Each row of T is roughly a mix of the hidden directions of one of 3 groups; some rows fit no group.
T:
[[ 22  13  32 -35  -5 -12   3 -34  38 -28   7  23]
 [ -2 -25 -44 -14  29  16  -5  40 -35   2   7 -17]
 [ -6 -56  32   2 -19  23   0  22 -33  11   6  16]
 [  2  15  29   6   7 -12 -52  -2  23  19 -11 -43]
 [-18 -15 -13   1 -20  20  61  26 -11   8 -15 -27]
 [-13 -10  31  65   7  -2  33   9   1  -2  -9 -17]
 [ 26  46   0 -22  -2  56  -6  -8  19   6  -5   9]
 [-34  17 -29  -9 -43  22  10  37   0  20   1  22]
 [ 12 -23  -6 -19  44  28  -9   4  -5  49 -10  24]
 [ 18  23 -17 -32  32 -39 -17 -11 -13 -25  15  29]
 [ -3 -19 -12 -49 -16 -30 -29  27  13  22 -24  -9]
 [ 25  -3   6 -52  25  20  -4  24 -17 -24 -24 -23]
 [ 56   0 -11  12  17  13  14  40  25  11  -8 -23]
 [ -3 -19  18 -62  16  16   5   8 -22  37   5   5]
 [ 37 -10  20  34  13 -36  17 -27  -3 -16  12 -33]
 [ 21  -4 -56  -3  12  26  -4   3 -24   3  -3  45]
 [ 46  44   8 -22 -20   3  -4   0  26 -36  -9  -2]
 [ 19   1 -47  -5  10  44   3  15 -17  -2  42  -7]
 [ 35   2  -5 -19  11 -58 -16  -6   0 -15 -30  22]
 [-41 -19  24  17 -12  43   6  -8   6 -11 -41  14]
 [ 26   7  28   7  12 -55 -40 -17   7 -11 -12  10]
 [  3   9  -4  35 -34 -36  19  29 -32  12  23 -18]
 [-18   4  57  22 -29 -32   7 -18   8 -11   6 -22]
 [-21  -5  27  10 -19 -22  26  21 -22   8 -38 -42]
 [-18  15  -9 -44  25 -19  37   3  29  -3  27 -23]
 [ 12  35  21   4  11   4  37 -40  10 -12 -15  39]
 [  5 -11  34  26  -2 -22  21 -21  11 -32  45  23]
 [ -3   0  19  -6 -14  14  37 -23   9  16  62  12]
 [-30  -7 -12  28   6  45 -21  30  -3 -10   2 -40]
 [ 21  30 -13  31  30  24   8  -4 -42  -8   9  31]
 [-15  25 -31 -39  12  16  21 -18  29 -26  15  29]
 [-33  -3 -25 -20  -4  43  47  18  -5  11  11 -14]
 [ 13  -3  29  27 -15  20  15 -27 -22   9 -54  16]
 [ 27 -22 -16  -7  44 -16 -41  -2  -8  15  28 -25]
 [ -6 -17 -20  60   7  -3  -6 -22   6 -33 -30  11]
 [-15  50  15 -42  -5 -12  16  22  19   1 -33   5]
 [  6  43  -1 -23  -9 -44  10  21  36  14 -23  -6]
 [ 41  16 -33  -8  -8 -34 -21 -29   6  -9  -9  36]
 [ 32   5 -18   9  41 -27  -7  -7 -10 -28  10  45]
 [-36  -8  15   9 -12  19  39  17 -46  -3  26 -15]
 [-38  16   3  17  36  46   7 -24 -17  18  -1  16]
 [-18  16  -2 -42 -15 -21 -22 -18 -30 -34  32  13]
 [-21  49 -15  41  -8 -13   4 -11  12 -23  22 -27]
 [-17  -6 -18 -33  24 -20 -14  41 -27  29  29  -9]
 [-36 -22  47  19 -17  27 -18   9 -26  22   1  -9]
 [-11  -9  51  21 -16  -7 -40  -2 -42   3   7  -1]
 [  3  28 -35 -17  13 -27 -35 -23   5   4  40  20]
 [-12 -18  29   5  41 -18  -9 -54 -24   7   2  -2]
 [ -8 -19  14 -48  -1  37 -24   4  12 -30   4  32]
 [ 17   2 -20 -42 -35  -8 -39 -19  13  35   2  -4]
 [ 35  -3 -26  31 -21  30 -29  -8  10  26  27 -19]
 [  5 -54  18  30   4  16  -2 -19 -34 -18  15 -22]
 [-38 -36  17 -34   2   8 -11   2  27  22 -17 -33]
 [ -6  10   2 -19 -10 -41 -26 -33   7  24 -29  39]
 [ 22  27 -12  25  16 -13   3 -26  11 -47  28  29]
 [-33  19 -32 -15 -18  18   9  22 -28  34  27  21]
 [ -3  -6   8 -27  48  41  -7 -18 -30  13   4  28]
 [  0  11  14  -7  38  10  17 -39 -48   2  29  12]
 [-24   8  34  33 -46  21  16  -5 -17 -26  -6 -18]
 [ 33  21  36 -10   9 -21   8  13 -39 -28 -29  -9]
 [ 20  19 -29  -2  58 -18   7   4  36 -14 -11   7]
 [  7   9  14 -30  27  15  21 -14 -17  12  53  30]
 [ -2 -18 -25 -15  36 -49 -21   8 -11 -20  18  28]
 [-26  31  -8   0   5 -28 -40   3  22 -27   5 -41]
 [ 44  14   3 -27 -12  10 -14  -2  10 -27 -53   7]
 [ 28  24   3  13  49 -16   4   5  33  25 -18 -27]
 [ -7   3   1  34  -2  16   7   2 -50  47 -22  16]
 [ 33  19 -26 -16 -13   9 -49 -16 -10 -26 -12  30]
 [ 24  17   3 -34   6  15  21   6  12 -30  56 -11]
 [ 15 -22   5  11  -2   8 -57   7 -31  33 -22  17]
 [-32   4 -14   4  26 -36 -30  41 -15   8   2 -29]
 [ 28  35  18   0 -10  56   6 -19   5   0 -33   5]
 [ 27 -11 -49 -19  25  23   2  29 -25 -12 -15  21]
 [ 38   0 -18  11  -3 -49 -27 -14  -9  27 -26  18]
 [-18 -32 -21  47  31 -12   4  -9  -7 -42   5  -2]
 [ -9  16 -40 -36  25  -1  33  -7   7 -21   4  39]
 [-36 -11 -18  21 -40 -36 -19   2  -9   0  26 -28]
 [ -4   4  23 -46  15   3   0  -3 -24  50  12  29]
 [ -9 -13  12   6 -36   7  -4  -6  45 -12 -38 -39]
 [ -4   8  10 -13 -45 -61   1   5  17 -18  -9 -14]
 [  4  48  -5  -4 -39   7  39  10  12 -25  -1  26]
 [-25  40  10  10  43  37  12 -25 -21  -9   9  -1]
 [  4 -23 -19  42  -3  42   8 -11 -17  -2 -45   1]
 [ 64 -25  -2 -18   8   2   0 -16  -2 -12  14  37]
 [ 16 -44 -33 -23  -2 -26  17  20 -21 -12  34   7]
 [-33  21 -15   4  19 -24 -36 -13 -15  -6  35 -36]
 [-11 -27  43 -35   2 -37 -14  12 -18  21  19 -15]
 [-48  48 -11  15 -31 -20   4   7  14 -10   3 -17]
 [-31 -14   9  32 -12  24  21  23  16  32 -40 -12]
 [ -3 -23  27  -9 -35   0  40 -17  -8  38  32   9]
 [ 24 -27  39  42   5 -34 -26   7 -14  14  -9  -7]
 [ 37 -21 -30 -33 -44   4  -4   8  22  -4 -25   5]
 [-38 -11  17  18 -29 -21  -8 -19 -23 -38  13 -31]
 [ 18  -8   8 -12   2 -57 -28  -7 -29  33  18   2]
 [ 13  -4  30  -5 -18 -37   6   9  37 -17 -45 -19]
 [ 16  15  19   1  12 -23 -22 -31  49 -23  32  10]
 [-15 -32  19 -41 -19  24  -3  -5 -18  -7 -21  44]
 [  7 -16   2 -54 -31 -24  -3   8   2  12 -15  42]
 [  3  -1  -5  48  -8  28 -14  23  -4 -53  15  -6]
 [  9  22 -12  -2 -48 -29  -2 -29   4  29  21 -32]
 [ 31  19  24 -20 -34 -21  -7 -23  29  -9 -29  26]
 [-20   4 -17  35  23   9  66  12  -1  -1   1  -5]
 [ 27  38  16  -3  14  12  14  12  -4 -52  15 -30]
 [ 11  13 -45 -40  13  -7  14 -14  19   7  44  12]
 [ 40  -7 -14 -29 -34 -12   1  40  30  -1 -15  17]
 [-50  18 -20 -16 -44   0   4  19  -3  22   0  26]
 [-42  -8  45  19  24   1   8  -6 -29  27 -14 -20]
 [ -9  26 -38  46  -4 -15   7   1   7  30  34 -15]
 [ 10 -18  15 -15 -10 -31   6   8 -49  37 -21  26]
 [-37 -30  28  14 -20 -33  -2 -18   6  37 -22   4]
 [-29   8  39 -25  -1 -41 -18 -13 -15  -4 -31  23]
 [ 53  -7 -14  16 -19 -24  10  34  29  -3   1 -25]
 [-30  30 -12  -1  15  43 -16  -9 -24 -34  29   1]
 [ 45  13  29 -47 -15  -4   9 -15  -3  -5 -16  30]
 [-44   1   6  24   9  49  28   5  -5   7  31  -4]
 [-29  -6 -12  -2  23 -62 -27  18   0   0  23   5]
 [-23  -4 -26  26  -9  54  43   6 -10   4   8   9]
 [ 38   4   3  35   0  46  35  10  16 -20 -11   6]
 [-69   6 -20   8 -15  -2  -7  -7  29 -22  -6  11]
 [ -1 -14 -47  19  23   4  -1  24 -49  17  14  17]
 [ 11  -3 -12  -4   2  -9 -21 -38  24  16  28  55]
 [ 37 -13  35   0 -29   3  43 -13 -26 -18 -18  -3]
 [ 13 -28  15 -52   1  25  28  -1 -25  26  16   9]]

Here is one row from each group, named. Which group is each of the other rows in?
[  8  42 -43  41  19  21 -16  14  -9 -10  12   9] | (112)
[ 15   3  14 -42 -37 -14 -40 -27  16  -9  24   5] | (97)
[-12  44  19 -10 -16  30  34   8   7 -36 -23  15] | (5)

[ 42  26  16 -36  24 -17   3 -26   9 -28  -1  26] | (5)
[-36  13  31   4  10 -32 -18 -22  10 -27 -21 -37] | (5)
[ 25  12 -38 -13  20  13 -27 -20  16 -10  16  47] | (97)
[-17  11 -38 -14  -2  -5 -48  33   3  -3  28 -27] | (5)
[  2  34  -8  10 -14 -55 -31  11  -3  23  -5  29] | (112)
[-18   2 -22   5   7  32  -7 -17 -45  -3  50  15] | (5)
[  8   5  26 -36 -27 -51  -7  18  20 -11  -3 -25] | (112)
[-29  19  -7 -14 -17  15  51  12   9 -15 -11 -43] | (97)
[-13  10 -22 -10  -6 -45 -15  33 -12  34  39   6] | (112)
[ 22 -40  15  14  35  42  17  -7 -15  25 -14  10] | (5)
[-11  15  21  38  -6   7  14 -30  21 -21  51   8] | (97)
